Turns, then the turns between two rows, first turn first; the first pair answered
k_512:
[ -9.8 -13.0  -4.1 -18.1  12.3 -11.4 -10.2  17.3  16.4  -8.1 -10.8] |-> [-14.1   4.5 -12.9  -9.5  18.1  -6.5 -17.3  19.6  12.9  -9.6  -6.6]
[  5.0  58.6 -36.1  27.9  35.7  17.2  -4.6  -2.5 -19.3  -1.2  16.1] |-> [ 49.8 -38.8  -7.3 -21.9  25.8   8.9  39.3   1.4 -30.7  12.7   4.4]
[  9.7  39.4   7.1 -26.7  46.3  34.3 -31.5  39.8   9.3  -8.5  -2.9] |-> [ 24.7 -19.0  26.7 -56.9  32.3  20.2  -8.1  36.4  11.2   2.8 -16.7]
k_236:
[-27.1  57.1 -13.8  34.1  -2.2 -19.7   5.0 -25.0   7.8  11.7  -5.7] |-> [-41.7  40.2  -4.5  27.2 -14.4  12.2 -39.4  15.6  14.9  -3.4   5.7]
[-11.6 -22.6  -4.4 -16.8  -3.4 -17.4  -0.5   2.8   5.2  -6.1  -2.8] |-> [ -8.7 -19.9  -4.6 -13.9  -3.2 -19.1   5.7  -0.9   4.8  -4.4  -3.0]
[  3.6  34.6  -7.1 -16.5  36.5 -21.6  13.9 -11.3  -0.9  12.8 -19.1] |-> [-15.8  39.4  -1.1 -20.2  31.9  -4.6 -21.4  16.4   8.8   0.6 -15.5]
k_962:
[ 24.0  13.1 -23.1   9.6  26.0   1.7  27.3  -6.3 -30.7  10.6  21.1] |-> [ 14.8   5.4 -24.4  13.5  19.6  25.1  -0.4  17.9 -31.3   1.8  31.9]
[-21.8  -1.7   7.7  -8.9  -4.7 -16.9  -6.8   0.6  12.7  -9.8 -11.2] |-> [-10.1  -9.2   5.5  -5.7  -3.7 -23.7  15.5 -11.0   5.7  -4.7  -9.3]
[  4.8 -24.3  14.6 -16.6  -1.0  -9.3   5.0  -0.3  -8.2   5.0 -14.9] |-> [  3.5 -28.7  12.8 -14.0  -8.4   0.0  -4.2   7.0 -12.4   3.0  -8.4]
k_380:
[ 27.5  -4.6  12.0 -37.4  44.2  16.0   1.1  36.6 -13.9   2.6   0.3] |-> [  2.2  33.3  16.9 -35.8  36.8 -28.1  14.5   2.0  14.2   7.8 -29.1]
[ 20.3  -8.5  13.5 -21.2   7.1 -22.0  24.0  -6.5  -0.8   8.9 -12.5] |-> [ 27.6  -9.1   3.6 -12.6   9.5 -11.6  29.2  -6.8 -13.9   8.3  -3.8]
[-13.6 -23.5  18.6   2.8 -32.7  -2.2  -9.0   5.6  12.1   2.0 -11.6] |-> [ -5.8   2.4  -3.0  31.3 -29.0  -8.3  11.7 -23.6  -6.4   7.4  -2.5]
Now pairs of rows:
Each pair is two turns apart.
[  9.1 -29.2  19.4 -10.6   0.4  24.8 -36.8  34.2   6.8  -7.6   6.7] |-> [-28.3   9.3  18.2   5.8 -16.2  -4.1 -42.4   8.3  33.5 -10.1 -11.7]  k_380, k_236
[  7.8   7.1  -4.3 -22.3  26.2  10.0  -2.6  23.0  -1.8   6.6   8.8] |-> [  0.4  -2.9   6.5 -33.4  19.1  -8.6   5.4  11.4  11.4  10.8  -6.9]  k_962, k_512
[ 12.4 -21.1 -10.2  18.9 -17.7  -2.2  16.5 -18.8 -12.8   1.3   9.8] |-> [ 10.5 -27.7   6.0  -4.2 -16.8 -15.5  19.4 -18.7   2.9   2.6  -5.8]  k_380, k_236
[ -6.6  18.7  -0.1  -2.0   9.9  -2.6   3.3   0.6  10.3  11.1 -11.0] |-> [ 13.6 -11.3   0.7  -6.2  12.0  10.6   6.1  10.0  -4.2   9.9   0.1]  k_962, k_380
[ 22.2  25.4 -24.7  17.3  21.3  14.4   2.4   5.2 -27.2 -15.7  26.5] |-> [ 14.7 -30.1  13.5 -25.9  -7.9 -31.1  30.1 -16.9   3.6  -5.0 -13.1]  k_512, k_380
[ 20.0 -16.5  12.6  -6.0  -8.2 -20.5  14.6 -21.1   6.4   9.7   4.0] |-> [ 20.8 -27.9   7.3  -2.5 -12.2   9.2  -9.1   4.2  -3.3   1.4  21.9]  k_380, k_962
[ -2.8   6.7  -2.0  24.2   2.5   5.1 -25.9   1.7  -4.1 -15.1  16.1] |-> [ -5.5 -28.9  16.9   5.3 -16.0 -13.1 -12.7  -6.8   9.0  -8.3  -1.4]  k_512, k_512
[-17.2  15.9  -6.5  22.1 -12.3 -11.7  15.2 -47.8  21.6  16.2   5.7] |-> [-10.7 -45.9  10.4   1.5 -31.4   9.4   1.8 -19.2  20.4  10.8  12.5]  k_380, k_512
[ -8.4  30.0 -12.0   8.0  24.1  10.2 -15.1   8.4   3.2  -6.0   1.9] |-> [  8.7   6.4  -6.6  -7.5  27.9  19.1 -12.4  19.8  -6.7  -5.5   7.3]  k_962, k_380
[ 22.3  13.6 -18.1  -4.8  27.4  -3.7  15.5   8.9 -19.6  -7.3   7.1] |-> [ 18.0  22.1 -21.1  -0.4  25.1  -3.2  11.1   7.5 -18.6  -8.8   6.3]  k_236, k_962
[-21.4  -2.3   3.3  -2.7  -1.2 -29.0 -11.5 -14.9  -8.2  -3.6 -25.9] |-> [-10.1  -0.4  -0.9  -3.2  17.8   4.4 -32.2  17.6 -24.0 -12.4  -6.0]  k_512, k_380
[ 15.8   7.1 -26.9  17.3  16.1   8.0   0.6  -8.1 -11.6  -2.0  18.2] |-> [ 25.4 -35.2  -4.9 -13.2   4.2   5.1   4.5   2.5  -4.4  -0.9   7.9]  k_962, k_512
[-1.5 27.4 -4.5  1.2 21.7 -5.4 -6.5  9.5  6.2  5.0 -3.4] |-> [ 17.8   8.8   0.0 -11.0  28.1  -1.9   9.9  10.9  -1.9   8.9  -5.1]  k_512, k_236
[  1.5  14.4 -13.9   4.7  10.0  -4.2  23.5 -22.6  -1.7  -6.0  -8.4] |-> [  5.6   1.5  -9.7  -0.5   7.6  -6.9  26.7 -22.1  -1.1  -3.3 -10.3]  k_512, k_512
[ -1.6 -22.1   4.4   2.1 -11.9  16.5  22.0 -13.3  -9.3   7.3  16.7] |-> [-14.3 -16.2  15.6 -10.7 -13.2  -4.2  20.1 -21.8   8.4   8.4   0.8]  k_380, k_236
[ 30.8  -4.9 -14.1  21.1   6.4   0.5  25.3  -5.9 -23.8  15.3   8.2] |-> [ 20.4  11.1 -19.9  32.2   3.2   7.5  14.2  -6.0 -22.0  15.0  12.9]  k_236, k_962
[-2.2 20.7 -7.2 19.9 11.1 21.1 -6.9  3.1 -5.5 -6.8 19.2] |-> [ -9.9  27.9   0.5  14.6  14.7  19.7 -13.2   9.1   6.1  -9.3  13.4]  k_236, k_962
[ 11.8 -12.9  -3.2  15.0   4.3  35.9 -20.9  18.7  -2.9 -10.6  15.4] |-> [ -8.3  -3.4   6.4  16.2 -16.9 -21.4  10.4 -31.2  21.5   0.4 -18.6]  k_512, k_380
[ 38.1 -18.9  -7.9  11.9   6.7  32.5  -6.9  22.2 -26.3  -0.9  29.4] |-> [ 18.0 -32.1  32.2 -38.0  -0.3  -2.4 -10.7  27.6  18.7   4.0  -9.9]  k_236, k_380
[-11.3  22.0  -4.4   9.1  12.9  -7.3 -10.1  -6.4   6.2  -7.7  10.2] |-> [ -5.1  -5.6  14.0 -20.6  14.5  -9.3  -3.4   4.8  11.7  -7.2   0.5]  k_512, k_380
[ -1.4  12.8  10.8 -17.5   7.1 -10.6   5.7   2.5  12.8   4.1 -15.3] |-> [ 7.8 22.2 -3.1 -4.2 18.1 11.5  1.7 11.8 -6.9 -0.5  1.6]  k_512, k_380
[-36.8 -11.0  17.3   9.0 -30.7  16.2 -38.6  10.0   3.3 -15.3  -8.1] |-> [ -2.8 -40.7  17.5  -5.1 -17.9  30.2 -24.4  23.8 -20.7 -12.4   1.6]  k_512, k_512
[ 24.0 -43.4   6.5 -24.9  18.1  29.2 -10.8  30.1 -19.0   1.1  -2.5] |-> [ 19.5  17.1  -2.7 -12.6  37.8 -20.1  30.3 -22.8 -13.0  14.6 -26.5]  k_236, k_236
[ 11.1  -1.9  -5.5   4.8  13.0  11.0   9.2  14.7 -18.1  10.1  15.0] |-> [  1.8 -22.3  12.8 -15.6   2.2   1.2   4.8  19.4   0.2   9.5  -0.7]  k_962, k_512
[ 19.3 -38.7 -26.2  23.9 -15.6  28.4  -1.4  13.4 -39.1   8.0  17.7] |-> [-10.2 -33.9  -8.3  11.0 -43.0 -29.0  19.2 -30.2  -1.2  16.6 -22.4]  k_512, k_236
[-26.9  15.3 -17.1  39.8 -21.5   8.5  16.1 -21.7   2.0  10.1   7.9] |-> [-23.5 -36.5   4.0   9.4 -34.9  30.7  -5.2  15.9   7.6   2.2  10.2]  k_380, k_512
[ 18.2 -27.7   9.7 -21.8  12.4 -24.0  16.3   7.4  -7.6   5.1  -7.0] |-> [-20.0 -12.1  12.1  -7.4 -15.9 -32.3 -13.2   4.0  19.5  -3.1 -15.4]  k_962, k_512
[ -0.8 -23.4   1.3   3.9 -16.1  27.5 -26.7  14.5 -12.6  -7.5  10.8] |-> [  8.5 -41.1   3.5  -1.2 -24.0   3.5   6.4 -12.7 -14.0   3.5   0.3]  k_512, k_236
[-12.1  53.1  11.5 -27.5  59.4  -8.2 -13.4  10.5  16.8   7.2 -26.7] |-> [ 23.8  43.4 -17.7   3.0  68.2  14.8  11.3   1.8 -27.7   9.3   4.4]  k_380, k_962
